One hidden turn or mirror swaps the rows below in pairs. Which row is each named row swapped with?
musin: [ 0.31 -0.03 -1.95  2.07  1.55 -0.32 -0.25 -2.78  0.85 -1.52  1.07 -1.85
  2.96]
zafin: [-0.71  1.34  0.01  1.02  2.81  1.06  2.45 -0.82  0.77  0.66  1.79  1.77
  1.06]
Lebu: [-0.58  1.22  0.91  0.76  2.01  1.17  1.59 -0.38 -0.13  0.90  1.79  0.73
 -0.39]
Sifa: [-0.93  1.34 -1.27  1.21  0.85  1.59  2.52 -1.02  1.60 -2.22 -0.10  1.11
  1.93]
desa: [-0.80  1.79  0.37  1.11  2.39  1.12  1.97 -0.63  1.18  0.33  1.91  1.55
 -0.25]
salal: [-0.92  0.65 -0.68  2.34 -0.73  1.49  0.85 -2.30  0.45 -2.66  1.91  0.01
  2.22]
nus: [ 0.57  0.89  0.45  0.83  1.44  0.52 -0.53 -1.30 -0.72 -0.19  1.61 -1.35
 -1.45]
Vafep: [ 0.99  1.18 -0.29  1.32  1.73 -0.04 -1.07 -1.94  0.30 -0.95  1.77 -1.33
 -1.60]
rap: [ 1.63  0.79 -2.07  1.68  1.60 -0.02  0.16 -3.11 -0.31 -1.98  0.01 -1.97
  0.61]
siba: [ 1.66  0.53 -0.38  1.16  1.82 -0.01 -1.01 -2.35 -0.08 -1.22  1.74 -1.33
 -1.20]
nuzi: [ 0.93  0.91 -0.61  1.01  1.42  0.39 -1.14 -2.27 -0.18 -1.86  1.14 -1.91
 -1.02]
Fef: [ 1.98 -0.48 -1.90  1.52  2.15 -0.79 -0.36 -2.76  0.00 -0.06  1.18 -0.90
  1.50]
Pip: [-1.61  0.76 -1.24  1.59  1.30  1.39  1.98 -1.76  1.61 -1.81  0.59  0.06
  3.33]
suv: [ 0.27 -0.08 -1.09  2.92  0.53 -0.02  0.62 -2.59  0.18 -0.74  2.88  0.24
  3.10]
Vek: [ 1.94  0.08 -2.32  2.06  1.72 -1.10 -0.28 -2.40  0.58 -0.98  0.93 -1.07
  1.89]
ter: [-1.14  0.99 -0.72  0.47  0.82  2.38  2.35 -1.38  1.04 -1.97 -0.26  1.06
  1.21]
nufa: [-0.41  1.47 -1.30  1.47  2.36  1.22  3.47 -1.66  0.65 -0.62  0.16  1.24
  2.10]
guvi: [-0.60  1.33  0.49  0.81  2.37  1.58  2.43 -0.80  0.96 -0.16  1.72  1.92
  0.13]

Swapped with Fef: ter
Swapped with desa: Vafep
Swapped with musin: Pip

One hidden turn or mirror swaps the rows below in pairs. Which row is each named row swapped with?
Duv: [-0.73 -0.16  0.06  0.04 -1.52 -0.02  0.67  1.03 -0.77 -0.81  0.51  1.23
 -0.52  0.07 -0.70 -1.15 -0.14  2.07  2.91 -1.15 -0.06 -1.52  1.24  0.11
 -1.49  0.78 -0.62 -0.40  0.66  0.48  1.99 -0.25  0.04  0.19  1.72  0.59
  1.27  0.33 -0.01  0.22  1.60]
Koluk: [ 0.11 -0.50  1.44 -0.56  1.25  1.57 -1.26 -0.76 -0.27 -1.91 -0.41  3.11
  0.01  2.73  0.07 -1.88  2.49  1.03 -0.05 -0.58  0.85  1.49  0.33  0.77
 -1.09  0.64  0.01  1.57 -0.56  1.72  2.45  1.14  0.25  1.26  0.05 -0.66
  1.12  0.46  0.45  0.56  0.61]
Kef: [-1.28 -0.22  0.39  0.69  1.08 -0.80 -1.79  0.66  0.00 -0.64  0.31  1.01
  1.20  0.62  2.74 -1.02  0.34  2.33  0.13 -1.92  1.01  1.06 -0.34  1.03
 -1.13  0.15  0.49 -0.62  0.89 -0.54  0.51 -0.19  1.61 -1.08 -2.39 -2.01
 -0.79  2.01  1.37  0.23  0.36]
fip: [-0.20 -0.25  1.13 -0.63 -0.85  0.88 -0.82 -2.42 -1.01  0.19 -1.62  3.25
  0.89  1.52  0.43 -0.01  0.74  1.57  0.41  1.14  1.39  1.53 -0.45  0.46
 -1.06  1.66 -1.02  1.79 -0.79  0.98  0.83  1.46  0.52  1.28  1.17  0.49
  1.56  0.75 -0.57  1.38  1.82]
gife: [-2.22 -0.76  0.32  0.30  1.06 -0.63  0.69  0.58 -0.64 -0.42 -1.65  2.93
  0.67  1.39 -1.34  0.17  0.33  1.43 -2.18  0.71 -1.10  2.08 -1.23  0.22
 -0.87 -0.40 -0.71 -0.34 -2.45  1.27 -1.58 -0.96 -0.51 -0.64 -0.44 -0.86
 -2.99  1.48  0.19  0.30 -2.32]
Kuv: [-0.97 -0.40  1.24  0.24 -1.59  0.29  0.12  0.27 -1.39 -0.17 -0.34  1.91
  1.56  0.16  0.17 -0.45 -0.43  1.95  2.46  0.73  0.85 -0.60  1.22  0.92
 -1.42  1.20 -1.35  0.41  1.08  0.57  0.36  0.60  0.10  0.59  2.01  0.48
  1.46  1.64 -0.75  0.62  1.53]
nesi: [-2.25 -1.05  0.21  0.88 -0.36 -0.25  1.47  1.56 -0.95  0.10  0.09  1.26
  3.19 -0.39  0.18  0.22 -1.02  1.24  1.74  0.69 -0.32 -0.15  1.37  0.77
 -1.76 -0.14 -1.17 -0.78  0.88  0.01 -1.52 -1.00  0.24 -0.46  0.48 -0.18
 -1.10  2.27 -0.25  0.25 -0.14]
posug: [ 0.71  1.02  0.31 -1.65 -1.12  0.29 -1.14 -1.45  0.22  1.20 -1.07  3.13
  0.19  1.31  0.57  0.52 -0.11  0.99 -0.89  1.26  1.00  2.73 -1.73 -1.71
  0.30  2.03 -0.61  1.06 -2.66  0.05  1.09  0.17  0.26  0.72  0.18  0.49
  0.38 -0.68  0.03  0.91  0.79]
rodol: [ 0.28 -0.73 -0.44 -0.15  0.22  0.95  0.26 -0.64  0.58 -2.21  1.27  1.73
 -0.48  1.39 -0.51 -1.74  2.41  0.60  0.83 -2.13 -0.39  0.26  0.51 -0.66
 -1.29  0.83  0.55  0.31 -0.79 -0.97  3.28 -0.36  0.75  0.89 -0.55  0.27
  1.02 -0.57  1.16 -0.11  1.17]
fupu: [ 0.80  1.10  0.28 -1.47 -1.63 -0.70 -0.84 -0.42 -0.17  1.01 -1.01  2.62
 -1.23  0.35  0.12 -0.20 -0.76  1.88 -0.86  0.35  0.48  2.23 -2.12 -1.47
  0.52  2.62 -0.70  0.40 -2.82  0.55  1.26  0.31 -0.13  0.73  0.56  0.37
 -0.46 -0.92  0.02  1.08  0.29]
lom: [-0.24 -0.60  1.44 -0.42  1.35  1.01 -1.51 -0.83 -0.88 -2.27 -0.12  3.38
 -0.37  2.33 -0.06 -2.27  2.76  0.91 -0.70 -0.35  0.60  1.33  0.18  0.77
 -1.00  0.67 -0.18  1.50 -0.44  1.49  2.29  1.02 -0.18  0.76  0.29 -0.16
  0.70  0.71  0.27  0.65  0.30]
moki: [-1.40 -0.34 -1.10  0.29 -1.35 -0.91  2.17  0.27  0.47  0.12 -1.31  1.67
 -0.54  0.61 -2.47  1.10 -0.40  1.99 -0.61 -0.65 -1.70  0.95 -1.63 -1.31
 -0.73  0.66 -0.33 -1.09 -3.41 -0.57 -0.41 -1.55  0.07 -0.11 -0.06 -0.05
 -1.94 -0.16  0.68 -0.40 -1.02]
nufaz: [-0.28 -0.22 -0.95 -0.88  1.71  0.54 -0.32  0.03  0.85  0.19  1.08  2.07
  2.72  0.91  1.70 -0.18  0.49 -0.97 -1.11  0.29  0.00  2.96 -0.21 -1.54
 -0.58  0.16  0.23  0.06 -1.47 -0.98  0.34 -1.57  0.89 -0.35 -2.66 -0.42
 -1.74  0.02  1.22  0.53 -0.42]
Vopo: [-2.05 -0.61 -0.90  0.60 -0.94 -0.90  2.09  2.21 -0.52 -0.04  0.30  0.70
  0.73 -0.52 -1.15 -0.03 -1.23  1.83  2.03 -0.81 -1.22 -1.02  0.76 -0.08
 -1.59 -0.34 -0.74 -1.60 -0.10  0.12 -0.31 -1.77  0.03 -0.83  0.60  0.05
 -1.33  0.97  0.31 -0.14 -0.12]
sogil: [-0.70 -1.21 -0.81  0.46  1.29  0.76  1.05  1.33  0.60 -2.20  2.14  0.66
  1.26  0.76  0.02 -1.61  1.23 -0.18  1.03 -2.21 -1.04  0.17  0.90 -0.18
 -1.88 -0.04  0.53 -0.36  0.01 -0.75  1.95 -1.34  1.04 -0.06 -1.34  0.02
 -0.73  0.45  1.27 -0.49 -0.14]
Niso: [-2.04 -0.67  0.15  0.23  0.86 -0.18  1.16  0.85  0.00  0.06 -2.04  2.55
  1.14  1.68 -1.37  0.80 -0.11  1.55 -1.69  0.51 -0.95  2.30 -1.21  0.21
 -0.98 -0.50 -0.58 -0.29 -2.60  1.54 -1.64 -0.97 -0.14 -0.23 -0.72 -1.42
 -2.89  1.29  0.33  0.11 -2.22]
keli: [-0.71  0.36  0.08  0.03 -2.68 -0.67  1.28  0.18 -0.12  0.33 -1.71  1.75
 -1.49  0.73 -2.22  0.72 -1.05  2.81  0.41 -0.33 -0.67  0.27 -1.86 -0.74
 -0.63  1.81 -0.95 -0.10 -2.67  0.54  0.55 -0.18  0.01  0.46  1.98  0.76
 -0.03  0.07 -0.23 -0.14 -0.11]
tal: [ 0.09 -0.39 -0.95 -0.72  1.84  0.01 -0.27  1.03  0.56 -0.62  2.02  1.50
  1.61  0.03  1.73 -1.48  0.58 -0.64 -0.81 -1.04 -0.38  2.35 -0.12 -1.11
 -0.57  0.62  0.46 -0.47 -1.00 -0.70  1.17 -1.38  0.62 -0.27 -2.67 -0.55
 -2.29 -0.29  1.43  0.58 -0.58]
Fisa: [-2.08 -1.52 -0.59  0.46  1.62  0.27  1.11 -0.23 -0.24  0.16 -0.27  1.99
  3.82  0.65  0.76  0.62  0.19  0.03 -0.56  0.77 -0.42  2.17  0.17  0.35
 -1.84 -0.70 -0.41 -0.14 -0.71 -0.06 -1.75 -1.20  0.90 -0.40 -1.81 -0.67
 -2.41  1.72  0.60  0.69 -0.65]
vak: [-1.24  0.85  0.97  0.33 -1.41 -1.63 -1.80  0.00 -0.50  0.84 -2.18  1.77
 -0.63  0.65  1.25  0.41 -1.04  4.20 -0.18 -0.74  1.29  1.12 -2.05  0.69
 -0.35  1.46 -0.33 -0.34 -0.77  0.30 -0.23  0.62  0.97 -0.68 -0.29 -1.53
 -0.25  1.72  0.34  0.47  0.47]

Swapped with Koluk: Niso
Swapped with nufaz: posug
Swapped with sogil: keli

One hidden turn or mirror swaps the rows below in pairs. Which row is each named row swapped with?
nov: [-0.15 -0.73 -0.06 -0.28  0.19 -2.58  1.06  0.78 -0.02  0.27 -0.70  2.35
  1.83 -1.11 -1.05 -2.16 -0.50  0.59 -1.75 -0.08  2.01  1.68  1.00 -1.55
 -0.52 -0.41 -1.35  1.68 -0.83]
basa: [-0.13 -1.26 -1.08 -1.83 -1.96 -0.64 -0.20  0.79 -1.53 -1.93 -1.92 -0.24
  1.74 -0.69 -1.33 -3.69  0.00 -1.34  0.17 -1.95  2.88  1.46 -2.52 -0.65
  0.56 -0.67  0.34  1.61 -0.85]
dasi: [-0.11 -2.83 -0.12  0.55 -1.80 -0.23  0.72  0.16 -0.92 -1.92 -0.17  1.89
  1.34  0.09  0.75 -3.58 -2.37 -0.78 -0.27 -1.09  1.34 -0.11 -0.49  1.00
  0.82 -0.17  0.72  2.26 -1.74]
doza: [ 1.22 -0.07  0.19 -1.10  0.07  0.91  0.23  0.78 -0.16 -2.95 -2.42  0.27
  1.10 -1.30  0.84 -0.87 -2.21  0.12 -2.16  0.28  1.65  1.73 -0.59 -1.54
 -0.38 -1.34  0.56  2.92 -1.26]
disa: [ 0.20 -0.51  0.77 -0.41  0.79  0.00  1.96  1.22  1.20 -0.14  0.61  0.60
  1.74 -0.38 -0.19 -1.46 -0.80  0.20 -2.87  0.26  0.87  1.56 -0.12 -2.35
  1.49  1.26 -0.33  0.29 -2.29]
rado: [-1.14  0.78 -1.17 -1.03  0.09  1.00  0.79 -0.26 -2.06 -3.73 -2.44  1.77
  3.21  1.41  0.66 -1.74 -3.18  1.09 -0.56 -1.26  2.30  2.38 -0.60 -0.36
  0.52 -0.62 -0.41  2.40  0.83]
dev: [-0.68  0.62 -0.58 -1.12  0.03  2.19  0.55  0.56 -1.27 -3.11 -3.32  0.76
  2.20  1.56  0.79 -1.81 -2.74  0.36 -0.77 -1.87  2.79  1.62 -1.18  0.15
  0.75 -1.10 -0.51  2.84  0.29]
votu: [ 0.57 -0.35 -0.83 -2.62 -1.23  0.13 -1.07 -0.25 -0.02  0.17 -2.10  1.87
  2.40  0.48 -0.33 -2.59  0.11 -0.01 -1.04 -3.29  1.63  2.47 -1.17 -1.97
  1.02 -0.64  0.90 -1.36  1.14]
bope: [-2.19  0.87 -0.66 -1.01  1.57  0.05  1.12 -0.53 -0.90 -3.35 -1.75  0.42
  2.87  2.16 -2.42 -1.68 -1.68 -0.65 -0.19  0.07  1.24  2.49  0.15 -1.18
 -0.02 -0.17 -0.79  2.84 -0.52]
zovur: [-1.88  1.07 -0.89 -1.31  1.18  0.43  1.20 -0.14  0.30 -2.50 -1.63 -0.02
  3.27  3.16 -1.65 -2.27 -1.07 -1.45  0.28 -0.23  2.01  1.60 -0.46 -1.18
  0.91 -0.28 -1.15  3.15 -0.63]
Kob: [ 0.94 -0.29  0.08 -1.89 -0.99  0.46 -0.92 -0.78  0.30 -0.27 -1.04  2.98
  3.04  1.10  0.32 -2.76 -0.57  0.02 -1.97 -3.27  0.25  2.52  0.11 -1.07
  1.17 -0.33  1.36 -1.21  1.39]
Bupo: [ 0.31 -0.60  0.86  0.00  0.66  0.65  1.65  1.06  0.67 -0.26  0.34 -0.56
  2.56 -0.18 -0.38 -1.39 -1.26 -0.10 -2.13  0.21  0.92  1.01 -0.42 -1.69
  2.00  1.55 -0.43 -0.44 -2.80]
fonul: [-0.59 -1.03  0.16 -0.80 -0.13  1.75  0.44  0.83 -0.96 -1.98  0.13  0.01
  3.62  2.08 -0.05 -2.79 -1.34 -0.88  0.88 -0.21  1.76  0.71 -2.39 -0.73
  1.91  0.23  2.39  0.43 -2.63]
Digam: [ 0.48 -1.73  0.25 -1.67 -0.57  0.00 -1.41 -0.36  0.08 -1.26 -0.14  2.37
  2.96  1.31 -1.59 -2.99 -0.30 -2.00  0.72  0.56  1.03  1.24 -1.16  0.34
 -0.41 -1.73  1.90  1.97 -0.91]
vaz: [ 0.51 -0.65  1.23 -0.04  1.03 -0.84  1.71  0.93  0.94  0.09  0.13  1.22
  1.48 -0.80 -1.04 -1.46 -0.74  0.21 -2.63  0.54  1.15  1.35  0.24 -1.31
  1.14  0.99 -0.75  0.24 -2.02]
febar: [ 1.19 -0.28  0.43 -0.57  0.28  2.07  0.28 -1.29  0.01 -1.52 -0.53  2.78
  3.07  1.62  0.37 -2.28 -2.30 -0.67 -1.47 -1.65 -1.31  2.60  0.53 -0.51
  0.96  0.05  2.08 -0.52  0.61]
Bisi: [-1.47  0.06 -1.87 -0.17  0.69 -0.20  0.53 -0.82 -0.82  0.21 -0.29  1.64
  3.78  3.46 -1.24 -2.78 -1.08 -0.97  1.07 -2.07  0.37  1.15  0.09 -0.46
  1.64  0.01 -0.15  0.91  0.85]
nopod: [ 0.80 -0.39 -0.30 -2.26 -0.70  0.70 -0.63 -0.07 -0.50  0.51 -1.46  2.35
  2.67  0.84 -0.07 -2.46  0.13 -0.18 -1.80 -3.28  0.65  2.86 -0.23 -1.08
  1.40 -0.51  0.70 -1.30  1.68]

Swapped with disa: nopod
Swapped with basa: fonul
Swapped with vaz: Kob

One hidden turn or mirror swaps the rows below in pairs. Which row is each named row swapped with?
bul: [ 0.11  1.79 -1.42  0.16  1.79  1.19  1.31 -0.17 -0.92 -0.63 -0.77 -2.30
 -0.55  1.53  0.35  0.30  1.19 -0.49 -1.02 -0.15]
Pako: [ 1.72  2.58  1.20  0.56  2.19  0.22 -1.05  0.06 -1.14 -0.31 -0.71 -0.92
 -0.98  0.09 -0.47 -0.25  0.82  0.53 -0.24  0.34]
mosov: [ 0.79  2.42 -0.17  1.73  0.39 -0.21  0.54  0.16 -1.83 -0.27 -0.39 -0.94
 -1.63  0.79  0.17 -0.70  0.75  0.39  1.34 -0.14]
zud: [ 0.98  1.17 -1.30 -0.35  0.85 -0.77  0.24 -1.00 -0.70 -0.65 -0.78 -2.44
 -1.23  0.53  0.13 -1.43  1.31  0.75  0.70  0.24]
gaz: [-1.26 -1.85  0.39  1.73 -1.24  0.90 -0.89  1.05  1.16 -1.10 -0.70 -1.00
  0.22 -1.42 -1.37 -0.95 -1.09 -0.74 -1.53 -2.72]
Zat: [-0.21 -1.83  0.23  1.95 -0.64  1.23 -0.51  0.97  1.52 -0.97 -1.00 -0.65
  0.00  0.11 -3.10 -1.75 -2.41 -0.48 -1.07 -0.67]
vus: [-1.63 -1.55  0.23  3.61 -1.39  0.21  0.09  1.66  0.34 -0.15 -1.24 -1.44
  0.03 -0.22 -1.79 -1.69  0.01  0.26 -0.01 -2.51]
Fubad: [-1.99 -1.55 -1.07  1.96  0.17  1.66  0.88  1.14  0.96 -0.54 -1.44 -2.62
  0.79  0.66 -1.32 -0.62  0.55 -0.53 -2.21 -2.16]
zin: [-0.28  2.86 -0.74  0.15  2.08  0.41 -0.06 -0.25 -1.60 -1.06  0.24 -1.48
  0.21  0.95  0.17 -1.08  0.25 -0.03  0.68  0.04]
ded: [ 1.27  2.28  0.01 -0.26  0.61  0.36 -0.44 -0.46 -1.18 -1.13  0.04 -0.51
 -1.53 -0.37  0.59  0.15 -0.32 -0.82 -0.12 -0.34]
narus: [-1.12 -2.33 -0.94  1.34 -0.78 -0.23 -0.14  0.30  1.31 -0.68 -1.41 -2.94
  0.30 -0.40 -1.66 -2.38  0.67  0.78 -0.62 -1.88]
gim: [ 0.97  1.56  0.20 -0.10  2.04 -0.57 -0.40 -0.16 -1.76 -0.31 -0.33 -0.96
 -0.82  0.44  0.21 -0.73  1.10  0.59  0.48  1.07]
suk: [ 1.40  1.15  1.79  1.99  2.05  1.44 -0.39  0.40 -0.77 -0.80 -0.04 -0.35
 -1.66  0.17 -1.53  1.43  0.55 -0.14 -0.04  0.01]
zez: [ 1.89  1.57 -0.05  0.26  0.96  0.74 -0.16 -0.19 -0.35 -1.00 -0.32 -0.33
 -1.44  0.94 -1.38 -0.93 -1.77 -0.48  0.07  1.37]
mopif: [-0.20 -1.57  1.98  3.37  0.84  1.79 -0.66  1.32  0.72 -0.78 -0.62 -0.63
 -0.65 -0.46 -2.81  0.73  0.08 -0.15 -1.11 -1.57]
resu: [-2.71 -1.27 -0.41  2.12  0.23  0.95 -0.47  1.23  0.83 -1.01 -0.47 -2.00
  1.79 -0.10 -1.94 -2.15 -0.39 -0.01 -0.78 -2.30]
fak: [-0.89 -1.59  1.53  2.60  0.26  0.71 -1.51  1.58  1.18 -0.36 -1.48 -1.40
  0.77 -0.95 -2.53 -1.34  0.08  0.49 -1.79 -2.17]
lako: [ 1.45  0.90 -0.41  0.41  2.81 -0.23  1.08 -0.54 -1.23 -0.93 -0.21 -0.32
 -0.91  2.01 -0.72 -1.66  0.84 -0.20 -0.65  0.38]
nilu: [-0.78 -2.83 -0.13  2.15  1.02  0.27  0.70  0.79  0.82 -0.86 -0.96 -0.77
  0.60  1.09 -2.50 -2.67  0.18 -0.21 -1.99 -1.90]
zof: [-1.77 -2.93  0.57  2.04 -0.09  0.09 -0.87  1.51  0.73 -0.34 -1.27 -1.46
  1.02 -0.74 -2.05 -1.91  0.32  0.56 -1.05 -1.67]

Swapped with mosov: vus
Swapped with Zat: zez
Swapped with mopif: suk
Swapped with Pako: fak

